In the rows, zero is written as 128.
Named turns come first, each shown by rows before and after it. Which turns, in which order, take the first row of each pair that follows to the second? Write the first one first, as in the answered first pair.
q_88:
[123 135 112 131 123 145 112 116  99 152 115 138 118 148 139 149 112 136
 145 121 115 154 115 111 100 110 121 128] |-> [135 143 101 119 146 129 115 114 105 149 127 153 128 165 116 141 126 137
 138 134 130 140 100 131 114 116 104 151]
[157 103 134 184 146 109  89 144 122 104 108 175 105  65  98 177 112 128
 111  81 156 116 127 131 129 145 179  85] |-> [148  93 118 157 118 126  83 167  87 125 132 173 104 103 128 182 114 131
 155  76 130 143 125  98 128 158 193  86]
[135 137 128 128 136 124 139 137 147 114 126 123 110 122 126 129 127 121
 120 136 122 120 117 113 123 137 113 137] |-> [130 139 131 133 128 128 139 138 141 115 125 117 109 118 134 133 125 119
 122 133 114 123 119 109 118 135 120 133]
q_502:
[136 130 125 132 136 120 128 125 157 133 117 112 124 121 102 114 124 145
 116 136 116 118 130 118 131 141 115 145] |-> [132 135 123 128 127 122 139 110 154 138 128 125 128 133 100 110 121 147
 111 140 116 129 117 119 120 134 108 144]
[122 120 144 153 105 122 161 112 133 103 102  58 140 105 142 139 114 143
 106 143 125 109 158 141 143 136 126 138] |-> [128 117 135 145 119 110 153 114 138 110  97  63 141 107 118 143 121 148
 108 146 134  90 149 146 159 144 112 154]
[161 113 141 115 159 109 140 152 156 125 125 151 118  95  73  89 129 168
 113 152 129 159 107 137 178 192 127 117] |-> [153 126 145 116 146 118 169 130 151 131 144 168 127 117  82  82 120 164
 102 160 132 184  91 141 159 175 113 116]
q_446:
[118 116 136 157 120 150  94 124  82 113 127 147 112 129 159 154 140 112
 141 105 143 159 132 144 114 100 171 107] |-> [120 127 117 121 111 150 117 127  75 146 159 156 122 190 137 139 137 132
 155 127 132 158 104 128 109 118 134 138]
[116 114 132 129 140 134 100 141 158 121 118 111 108  83  99  93  95 153
 138 122 145  58 210 137 128 139 131 155] |-> [108 106 134 145 125 158  73 146 125 124 116 115 100  88 124 112  98 141
 162  97 147  83 209 127 119 130 162 145]
[116 125 141 102 110 100 185 157 175 111 152  49 156  80 160  78 124 130
 115 157  86 120 204 113 138 143 140 106] |-> [110 120 142 128 101 113 156 161 145 105 141  55 144  67 194  95 125 115
 135 128  89 139 212 110 124 133 173  84]
[157 129 129  65 160 114 104 194 139 138 102  91 102 124  86 114 128 110
 145 170 130  99 129 116 168 162 141 144] |-> [156 127 134  83 163 115  94 193 138 126  90  88  94  96  89 125 132  97
 143 158 131  99 142 127 171 153 156 130]
Then:
Between the rows of a pair lie 2 to 3 turns.
[145 128 109 116 139 104 120 144 143 120 118 135 128 120 116 109 157 122
 122 131 141 103 133 149 172 134 117 154] |-> [138 118 108 132 130 118  92 151 112 120 116 144 114 122 147 127 157 111
 145 105 140 125 135 138 159 122 148 137] : q_446 q_446
[118 125 136 147 124 136 109 125 103 132 125 160 118 147 167 149 138 111
 154 113 128 186 121 131 106 108 156 102] |-> [131 118 120 120 158 120  83 156 115 136 126 163 120 161 129 153 165 123
 175 122 142 147 114 141 150 135 148 134] : q_502 q_88
[140 102  97 104 155 161 107 133  81 170 167 153 126 220 153 134 170 124
 170  78 122 154 108  96 151 133  99 128] |-> [131  89 106 121 135 169  95 153  77 155 156 127 118 185 187 138 167 117
 184  66 107 164 145  87 150 132 134 101] : q_502 q_502
[138  98 121 159 106 140  65 161 131 140  92 120  68  50 131 164 100 162
 124  98 144 114 127 136  92 114 125 123] |-> [158 112 116 145 146 112  70 147 152 141 106 141  87  70  85 150 120 163
 103 115 168  83 104 167 125 119  96 156] : q_88 q_88 q_88
[128 134 149  53 175 109 117 168 160 127 157  93 150 131 119 116 166 152
 144 119 126 111 157 141 200 145 158 148] |-> [116 129 147  61 144 134 111 181 135 137 147  73 140 120 164 129 150 145
 166 105 105 134 172 112 174 142 188 124] : q_88 q_88 q_88
[131 117 130 129 153 112 119 145 159 120 137 113 109 122  77 116 133 126
  98 147 132  83 112 113 142 144 114 143] |-> [114 131 148 155 126 127 158 114 141 112 147 115 113 126 126  97 109 106
  80 145 119 143 112 117  96 107 130 107] : q_502 q_502 q_446
[145 126 125 118 148 103 123 158 172 117 124 102 126 100 103 126 129 151
 125 137 141  77 139 124 166 148 110 139] |-> [130 113 119 129 126 127  83 178 132 118 117 102 113 101 146 145 132 141
 172 112 130 106 155 104 156 144 153 118] : q_446 q_88
[143 116 124 179 126 142  61 128 116 123  66 135  82 106 114 195 103 144
 140  84 163  81 119  95 108 150 135 133] |-> [148 157 126 159 127 135 135  73 132 136 109 170 116 169  90 165  84 148
  95 115 161 105  64 112  78 128  70 158] : q_502 q_502 q_446
[112 118 150 139 123 109 144 139 148 104 122  93 140  77 137 115 115 123
 112 131 129 118 154 134 130 139 152 126] |-> [114 121 126 118 102 141 130 144  99 131 140 120 133 143 156 139 119 131
 162 118 111 151 128 110 107 141 156 132] : q_446 q_446
[124 156 160 122  92 135 131 105  88  99 155 125 167 143 154 141 145  95
 105 137 143 169  89 124 111 124 163 111] |-> [119 150 163 120  83 134 126 127  97  96 144  95 164 119 161 137 149  98
 115 140 130 154 116 110 123 141 178 104] : q_446 q_502
[125 144 107 174 143 171 124  75  80 133 138 211 144 189 141 156 122 101
 136 112 154 154  73 141  92 113 105 132] |-> [120 146 121 200 137 171 125  69  94 117 112 199 137 152 148 159 106  97
 116 101 161 158  91 145  78  99 114 118] : q_88 q_88
[121 149 116 147 124 107 184  91 162 134 171 136 134 130 158 108  74 119
 103 180  84 147 131 126 136 118 124  99] |-> [123 111 111 149 148 106 102 148 160 130 129 114 107  88 147 142 105 124
 151 151  94  97 166 107 178 152 169 103] : q_502 q_446 q_502
[113 120 135 136 101 152  91 131  99 142 104 126 102 126 160 157 125 137
 155 104 117 142 127  99 102 129 143 107] |-> [135 116 133 134 149 121  83 129 140 135  92 144 109 111  95 155 143 146
 127 113 149  90 113 134 133 136 113 137] : q_502 q_88 q_88
[146 144 124  88 108 138 159 125 134 151 170 136 132 168 106 110 134 145
 123 154 129 159  94 130 123 123 114 120] |-> [134 116 141 108 102 140 130 165 136 132 141  87 116 104 146 120 138 133
 142 138 116 152 156 107 138 138 167  89] : q_502 q_502
[129 108 120 150  98 150 140 132 184 148 100  77 117 110 111 125 100 151
 108 123 105  92 155  85  89 159 124 109] |-> [135 113 128 165 120 142 140 113 196 138  96 100 120  95  89 126 103 147
  83 122 124  84 140 109  94 141 112 112] : q_502 q_502 q_446
[136 137 149 105 137 121 184 107 145 115 161 132 166 146 119  87 110  93
  52 137 127 138 125 156 150 101 131 104] |-> [130 130 133  76 130 126 176 124 115 138 181 135 168 196 130  91 118 100
  92 135 112 156 116 140 155 114 138 117] : q_88 q_88 q_88
[142 138  97 119 123 157 165 109 145 171 182 136 152 178 135 132  87 147
 103 178 148 174  90 109 100 148 130 125] |-> [151 107  96 121 151 137  88 175 172 157 140  94 130 114 109 159 114 159
 132 165 157  99 138  98 160 189 163 137] : q_502 q_502 q_502
[119 124 132 132 140 129  63 120 108 143 132 151 104  85 150 136 137 149
 158 107 151 152 115 165 124 108 136 134] |-> [113 124 122 117 123 141  74 126  95 151 145 139 112 110 167 128 132 155
 171 112 130 165 115 146 111 115 135 136] : q_446 q_502 q_502
[137 110 113 127 112 125 141 132 136 135 129  93 100 105  90 110 119 132
 127 122 137 114 150 140 126 123 130 126] |-> [140 119 117 126 108 127 158 116 131 140 143 113 106 129  91 107 117 135
 118 128 139 127 138 144 118 115 116 133] : q_502 q_502
[132 146 126  73 117 129 177 137  62 145 201 184 105 214 184 126 100 114
 178 132 101 188 100  97 103 181 155 144] |-> [136 154 186 132 135  82 236 108 176  89 151 119 124  68 159  81  65 109
  54 167 116 137 160 128 104 162 127 112] : q_446 q_88 q_502
[147 112 121 163 144 105 104 128 117 169 147 178 142 183 110 122 179 111
 132 132 165 130 119 152 169 132  91 141] |-> [138 128 132 167 127 103 151 106 123 163 166 168 156 184 131 100 159 107
 108 148 152 158 117 159 151 116  82 126] : q_502 q_446
[115 119 135 131 106 160 109 133  75 134 148 116 124 157 185 145 126 114
 172 106 110 179 119 103 104 127 166 102] |-> [140 141 151 142 180 104 130  88 152 100 134 151 148 121 100 119 143 115
  80 134 172 118  97 183 146 112 110 139] : q_88 q_88
[142 113 109 132 137 151  79 130  89 141 120 160 103 154 120 168 145 122
 168 108 141 130 101 117 127 129 135 135] |-> [138 117 141 174 117 150 118 110 133 119  86 118  97  85 128 161 108 121
 116 116 137 119 134 111  93 109 129 109] : q_446 q_88 q_88
[131 150 128 150 157 135 126 134 104  95 161 192 155 130 145 120 126  79
 130  91 121 197 134 147 114  91 157  94] |-> [145 160 111 106 163 114 166 130 129 112 186 187 171 168 112  95 118 102
 115 125 113 176 112 145 119 111 105 127] : q_446 q_446
[118 117 109 126  84 139 125 118  94 106 150 109 108 129 159 140 114 141
 123 111 152 151 136  93 106 116 126 106] |-> [135 127 109 109 129 110 135 105 128 101 162 137 124 142 104 122 129 148
  86 134 185 122 113 132 138 117  88 137] : q_88 q_88
[159 113 125 118 185  85 163 136 149 152 148 136 127 137  89  93 142 123
 148 177 126 123 117 132 137 154 102 166] |-> [139  92 132 158 137 127 126 150 106 144 119 116  94 100 162 125 126 103
 189 135  99 168 146 101 100 141 166 115] : q_446 q_88 q_446
[170  74 144 139 129 177  42 121 123 132 104 177 102  79 148 168 118 156
  98  45 189 140 140 174  97 127 164  99] |-> [173  95 120  89 132 179  70 110  93 165 166 217 123 180 141 145 130 164
 121  62 186 170  88 179 107 131 136 127] : q_88 q_88 q_502
[127 137 120 107 139 115 116 143 137 131 143 140 145 136 104 122 135 138
 131 145 156 117 130 120 165 140 124 135] |-> [111 141 133 122 114 125 144 123 125 124 159 139 149 139 141 112 123 121
 123 144 140 162 134 114 132 121 140 112] : q_502 q_502
[ 96 188 135 100 128 124 177 106 133 160  89 124 157 200 117 103 119 145
 130 139 112 106 116 161 113 127 119 130] |-> [ 87 178 160 147 124 127 150 107 139 127  54 111 143 124 152 109 121 119
 116 120 120 118 156 176 107 105 168  87] : q_446 q_502 q_446
[116 137  91  87 118 137 130 143 136 179 125  98 142 175  97 114 150 144
 151 143 107 109 127  99  90 144  79 150] |-> [101 130 108 101  91 146 138 150 122 168 126  77 138 152 147 109 134 130
 156 131  89 138 155  90  67 135 113 112] : q_502 q_502
[136 125 126 114 134 125 112 148 137 134 111 108 122 119  96 136 122 141
 127 133 124 103 131 121 153 161 110 151] |-> [134 116 129 124 122 133  97 150 130 127 103  97 113 102 115 145 123 130
 132 124 118 112 147 119 153 154 131 134] : q_446 q_88
[146 121 110 103 168  84  97 150 143 134 136 144 128 148 105 122 172 131
 155 141 126 135 113 149 188 127 137 158] |-> [140 122 142 150 156  87  98 136 165 107  97 120 115  73 127 130 155 118
 122 126 133 129 147 153 167 106 155 125] : q_446 q_88
[139 156 127 146  85 125 143  97 128 154 140 100  95 143  87 111  92 168
  89 142  91  81 113 120 107 147  53 154] |-> [137 137 141 199 108 124  85 104 126 126  92 112  75  79  92 138 107 146
  95 108 122  62 138 137 124 141  90 134] : q_446 q_446 q_502
[128  98 129 159 159 124  92 135 133 113 108 150 124 104 120 126 162 121
 133 105 149 127 133 154 167 128 161 114] |-> [136 115 113 108 156 118 130 135 137 143 141 157 144 165  88 108 155 149
 136 139 139 116 105 143 163 145 111 149] : q_446 q_446 q_446
[113 119 116 137 160 113 113 135 156 104 107 136 144 110 118  87 128 117
 105 139 138  95 133 161 148 115 135 126] |-> [114 117 113 140 161 121  89 139 131 114 106 157 133 122 122 105 139 110
 129 121 150 106 120 160 147 113 142 128] : q_446 q_502
[116 136 108 112  81 158 169 108 115 171 128 114 124 153 125 140  80 174
 130 164 100 126 109  71  56 156  78 146] |-> [118 128 144 166 107 130 159 108 164 121  82  87 122  47 126 137  78 160
  76 155 127  95 157 103  80 139 100 116] : q_446 q_446
[116 101 141 153 149 141 138 132 152  96 107  98 123  75 138 123 125 136
 106 131 127 108 171 124 135 133 138 115] |-> [112  96 115 147 118 172 113 138 107 125 115 107 106 112 157 147 116 146
 151 111 108 126 156  85 110 138 144 118] : q_502 q_88 q_446
